One vector is turned by the same rotation once a tick. Each row is the vector after some number of ticks, and that number follows the row.
The counts run from 0 to 286.
[129 111  93 125 104  89 150 114 108 131 146 113 148 175 136 151 121 123
 166 162 135 131 103 208  86 140 154 129 105  92 130 165 139 138 136 126
  74  73 125 176 104 125 113 120 101 164 115  63 145 123 127 146 140 112
 103 140 111 148 124 102 114 160 116 194 151 132 160 117] => 283
[127 141 126 159 132 141 116 129 130 134 117  94 146 142 164 132 107 141
 130 176 130 102 137 113 119 134 132 120 133 133 184 113 136 206 175 148
 116 146  75 173 166  98 128  74 150 102 107 136 179 129 127 122  85 140
  88 165 153 161  92  93 177 107  86 151 125  84 126 112] => 10
[170 159 102 116 133 187 119 147 106 127  84 158 102 111 157 118 146 137
 142  96  97 172 115 132 115  95 106 105 145  76 145 163 118 110 119 175
 148 126 144 139 121 164  73 144 134 164 153 177 117 149 165 133 151 121
 134 128 154 103 139 135 107 120 130  73 192 127 154 132] => 169
[116 103  86 121 138  75 100 181 141  95 155 125 103 101 153 149 127 176
 145 115  89 170 129 137  74 135 109 178 134 129 116  86 121  94 164 135
  99  90 130 120 117 129 185 157 133 116 116 148 122 119 117 118 162 139
 132 133  81 100 139  73 144 115 113 171 129 170 101 172] => 210
[121 142 133 150  95 112 126 106 132 144 100 113 142 172  91 135 128 102
 102 118 170 136 125 180 170 111 146 117 120  80 141 183 111 150  79 121
 126  98 151 170 138 133  83 111 121 192 105 103 105 142 132 166  90 100
  87 123 141 131 107 181 105 119 130 150  93 132 141 107] => 34
[ 52 156 121 144 109 101 103 107 114 108 136 144  90 134 140 119 151 163
 135 149 119 165 146 125  96 117 167 152 141  96 134  31 131 158 138 115
 147 123 119 145 124 109 170 117  96 110 143 150 109  82  61 136 146 150
 124 152 120 150 138  94 125 128  95 137 102 128 145 167] => 271
[ 98 170  87 134 105 127  75 109 142 138 113 142 142 167 141 153 138  70
 107 112 163 109 157 170 141 114 130 122 143 149 151  90 121 147  84 141
 124 145 167 110 139  82 114 135 107 171 128  88 129 134 165 171 115  73
 138 123 159 122 145 160 101 190 159 134 140 132 147 125] => 190
[154  89  94 104 129 100 111 165 134  73 132 122 135 122 160 157  82 181
 121 152 115 156 133 142  68 142 106 175 134 133 104 124 144 120 211 153
 125  93 101 141 123 153 146 140 150 112  95 130 150 151 160 130 112 127
 113 156  73  99 121  94 153 105 138 156 124 144 122 151] => 1
[ 50 126 107 166 165 138 122 113  85 152 140 129 130 152 137 113 110 193
 110 147 152 145 153 126 170 175 163 178 125 139  91  90 145 111 160 155
 121 105 148 141 116 142 101 113 115  99 122 124 100 177 130 100 119  98
 134 132 109 166  90 134 109 112 126 178 115 126 108  96] => 64
[ 75 156 151 152 156 153 120 128  93 155  93 143 141 170 140 122  87 135
 103 116 123 151 122 133 181 127 132  99 149  87 149  96 117 149 172 147
 102 146 156 121 153 150  96  95 139 128 116 171  95 141 169 144 116 119
 140  93 178 160  95 136  90 116 140 162 114  87 104 101] => 103
[179 122 121 121 162 113 131 165 115 140 152 108 148 110 182 167 139  59
 120 162 146  82 190 137 106  95 125 148  85 162 154 143 117 116 151 152
 112 125  72 109  99  86 133 109 159 113 123 107 132 143 131 121  94 117
 113 163 148  98 159 155 167 162 130 122 136 172 122 108] => 228
[ 94 151  99 163 151 181  94  90 144 143 126  94 101 133 106 151 166 151
 138 127 150 150 102 123 147 115 124 105 119 129 137 120 171 118 108 152
 122 141 175 145 172 168 139 128 110 171 142 131  91 168 114 127 192 118
 153 134 179 178  88 156 112 143 120  98 161 110 126 104] => 51
[ 74 161 136 166 106 127 126 143 131 200 142 112  74 154 103 126 166 167
 114 146 140  98 165  95 139 122 164 163 111 148 132 131 114 125  85 113
 151 130 136 112 127 125  91  96  99 108 115  95 149 140  77  75 120 169
 128 145 132 106 125 149 117 129 130 173 119 111 108 100] => 216
[131 117 104 147 125 153 135 134 107 136 116 120 137 129 160  93 102 146
 157 116 134  97 130 121 135 146 143 141 148 140 198 118 138 177 156 136
 139 146  90 156 147 126  80  89 134  84 118  86 163 122 151 134  77 154
  81 160  82 154  93  99 153 136 106 150 108  62 145 108] => 9
[111 142 182 175 166 122 109 117 171 161 163 107 172 154 109 164 180 132
 136 136 161 128 116 114 128 150 115 119 115 126 135  64 148 122 172 124
 104 119 172  84 132 108 166 117 136 113 136 163 103 144 112 119 133 108
 172 121 180 161  92 166 143 150 124 111 133 115  98 110] => 198
[122 162  99 140  87 147  61 173 130 165 119 161  84 111 127 123 108 137
 145  95 106 154 114 163 131 113 129 130 159  93 119 110 112 127 111 179
 129 146 178 135 129 139  69 146 112 170 109 128  79 135 160 159 169 111
 165 108 144 101 145 135  79 122 143 151 147 145 107 154] => 38
[116 122 157 122 169 125 188 121 149 105 144  83 126 140 113 133 196 125
 179 100 128 152  72 120 109 116  84 103 106 139 142 100 126 122  88  91
 142 124 135 110 131  93 197 156 109 128 139 135 125 100  98 129 150 166
  86 135 115 150 116  91 142 164  83 142 102 128 142 128] => 201
[125 147 155 152 170 155 105 151 138 121 123 105 145 144 139 128 128 126
  98 140 122  84 184  63 145 133 113 152 124 152 148 106 119 127 153 158
 141 128 130  73 166 108 133 124 140  81 115 180 149 176 172 112  78 125
 152 124 174 133 107 158 153 132 135 105 151 111 125  93] => 159
[143 114 169 132 148 193 173 145  93 160 103 119 125 115 136 121  91 110
 114 132 115 121 129 125 191  85 132 106 104 133 137 178 128 155 112 112
 154 148 130 162 111  84  45 103 152 143 132 127  92 152 123 105 100 101
  76 135 150 134 140 163 130 159 117 143  91 127 121  94] => 164
[164 113 166 137 175  84 131 124 177 139 145  91 118 136  89 171 139 163
 128 166 129 139 112  81 104 111  84 139  88 127 102 162 172 113 140 116
 117 117 120 127 132 155 165 143 143 116 123 165 165 152  96  88 190 163
 122 152 124 125  94 104 154  76 126 125 159 126 114 101] => 145
[ 87 125 155 143 108 103 147 108 192  95 141 110 130 165  83 128 159 163
 150 108 136 129 112 104 133 146 107 121 152  99 127  96 134 106  76  82
 142 111 159  85 148 149 170 135  87 126 146 100 149 102  96 121  95 166
 137 129  89 157 138 144 127 164 109 118  72  87 164 171] => 122
[203  77 126 108 142 128 145 171 132  99 164 110 150 107 179 145 122 101
 159 140 122  84 136 135  76 120 124 158  99 154 142 159 129 115 129 156
 127 129  73 129  92  98 127 126 134 114 111  93 149 110 161 140  96 123
 110 160  97  98 157 125 165 167 126 134 118 146 155 116] => 227
[ 73 147 132 150 105 117 122 109 197 108 132 115 147 155  98 142 168 155
 118 107 162 128 123  93 134 139 126 125 160 109 116 102 141  74 111 102
 149 114 182  82 161 156 164 121  86 139 142 104 117 141 108 112  86 111
 135 132 124 158 107 186 113 177 141  97  89  94 136 130] => 121
[136 122 191 130 171 178 173 168 128 123 126 100 109 108 134 131  98 115
 119 160 105 117 156 107 159  77 123 121  87 140 136 139 110 164 112 111
 171 155 112 141 128  62 121 115 152 131 113 183 101 124  99  96 107 139
  71 145 172 115 138 130 141 145 102 142  79 137 120 114] => 163
[160  96 133 123 149 172 152 171 132 135 140 102  87 104 125 149 102 133
 142 119 104  85 109  97 129  87 116 130  98 165 118 201 129  96 104 173
 166 139 165 108 110 132  99 169 126 134 128 112 128 169 152  83 154  97
 143 115 123  82 140 160 125 160 141 133 150 137 115  81] => 225
[120 142 185 111 126  93 144 122 170 102 121 130 174 175 132 138 116 106
 100 153 151 106 128 108 102 141 104  92 154  88 139 104 136 151 114  93
 107 135 135  81 142 122 148 105 134 123 105 143 178  92 144 163  94 199
  98 130 142 125 144 137 108 148 163 119  97  88 155 118] => 253
[130 129  92 135 142 160 151 104  96 151  91 107 119 167 130 150 120 118
 113 139 158 113 141 163 131 115 137 120  97 152 125 207 147 123 100 137
 121 115 137 161 138 121  78 115 110 157 119  67 175 156 156 123 133  99
  97 145 127 116 113 135 121 165 142 164 163 144 141  53] => 73
[147 130 158 144 120  86  90 118 210  74 140 129 133 128  90 144 106 145
 130 161 135 144  98 104 110 126 112 113 142  97 120 131 150 166 112 143
 144 128 142 150 152 133 161 138 111 171 105 185 127 126  91 158 158 143
 126 140 159 130  89 129 130  63 141 109 119 110 142 121] => 184
[ 73 136 157 150 154 111 135 121 161 143 146 104 113 129  86 135 122 130
 138 108 143 120 136 106 180 104 120 133  79 147 117  80 130 150  63  93
 161 159 139 127 131  58 146 139 125 133 113 121  81  96  77 118 140 129
 130 133 134 149 118 132 119 157 112 175  85 132  95 145] => 124
[174 103 149  94 124  93 133 166 161  94 139 106 157 107 145 174 146  72
 140 109 138 143  91 176  84 110  99  92 115 131 150 146 124 174 133 104
  92 149 123 128 120  98 168 113 164 173 107 130 114 112 123 180 119 126
  75 130 144 107 124 128 150 141 120 147  70 142 116 142] => 110
[118 141 148 152 147 185 165 140 140 131 104  98 131 155 124 117 159 148
 108 122 119  92 166  57 146 147 102 118 149 129 149 143 120 113 127 146
 175 118 147  80 171 134 112 127 119 103 129 148 174 182 162  90  74 124
 122 125 157 135 122 174 111 143 142  89 132  87 141  83] => 160
[ 98 110 122 174 144 124 143 105 115 143 135 116 166 178 121 108 124 216
 126 148 142 138 108 115 153 197 168 159 148 108 103 119 147 104 154 146
 117  66 145 128 126 171  97 105 100 103 133 106 151 168 136 109 106 129
 152 143  93 165  89 140 119 117 140 143 132  89 132 105] => 65
[171 138 149 139 112  86 115 130 136  93 115 133 165 166 148 120 151  90
 128 137 145  90 178 131  95 130 132 162 120 106 132 108  86 149 114 151
 127  89  95 102 109  89 123 131 128 113 110 175 151  92 122 161  60 154
  99 155 151  90 172 140 146 114 141 105 125 151 167 124] => 97
[ 87 145 119 125 151  93 101 147 147 106 100 130 126 172 126 169 100 147
  65 152 137 133 185  95 127 126 124 162 128 150 104 150 135  87 160 132
 136 106 161  88 123 139 105 130 139 119 123 111 178 177 153  93  85  87
 137 129 104  95 145 164 126 132 186 138 146 157 113  94] => 3
[136 165 104 133 146 153 124 131  97 153 121 112 140 137 171 168 151  84
  97 153 170  92 218 139 135 102 132 143 108 148 146 162 135  84 137 131
 110 137 107 117 117 114 100 101 139 113 148  95 131 153 145 102  72 103
 117 139 164 105 179 173 143 187 145  86 161 166 148 116] => 229
[110 153 155 136 132 134 111 150 163 146  99 133 108 116  94 125 182 116
 120  70 120 152 121  61 156  99  98 112 126 120 142 114  79 126 120 128
 178 140 165  84 160 137 141 129 141 130 138 200  98 157 118 111 100 130
 141 108 156 123  88 168 126  93 124 108  99 116 100 121] => 29
[ 74 116 128 143 119 170 126 126 130 128 151 159 118 139 148 121  94 170
 162 119 124 148  79 132 140 156 164 141 164  93 122  88 127 119 174 171
 133 138 161 124  88 123 111 109 103 118 150  90  62 136 141 132 158 110
 179 111 132 150 142 143  94 173 131 137 107  85 130 122] => 195
[131 125  74 130  98  97 102 145 132 120 144 125  97 122 135 137 141 197
 166  95  95 173 101 156  74 134 107 168 145 107 106 139 117  75 153 133
 119  70 136 136 111 154 138 166 123 142 148 115 125 133 119 119 164 146
 142 139  60 105 144  90 124 125 113 137 154 139 125 166] => 209
[137 156  84 124 128 172 149 121  96 144 121 118 129 147 157 137 153 128
 123 127 121 120 198 137 117 107 131 129 131  98 167 154 130  88 128 112
 112 135  96 120 135 168  79 107 130 119 169  86 144 133 138  99  77 148
 109 160 111 126 191 153 134 196 125  85 170 125 182 129] => 230
[144  89 145 126 168 109 124 153 162  79 198 113 103  94 121 172 124 155
 152 143 120 158 107 133 108 117 117 140  94 134  76 125 151 119 125 153
 144 121 156 139 107 110 200 166 113 144 105 161  70 142 100 139 194 105
 145 143 133 132 121 134 138 130 117 118  98 167 119 137] => 54
[117 123 150 127 118  88 148 136 155 110 112 137 122 184 108 114 107 140
 117 133 120  91 148  63  87 129 106 154 119 112 118 129 116 135  93 118
 159 113 101  92 110 138 119 153 131  79 123 117 211  92 120 111  98 202
 104 147  65  93 152 108 132 135 151 132 141 105 158 125] => 5
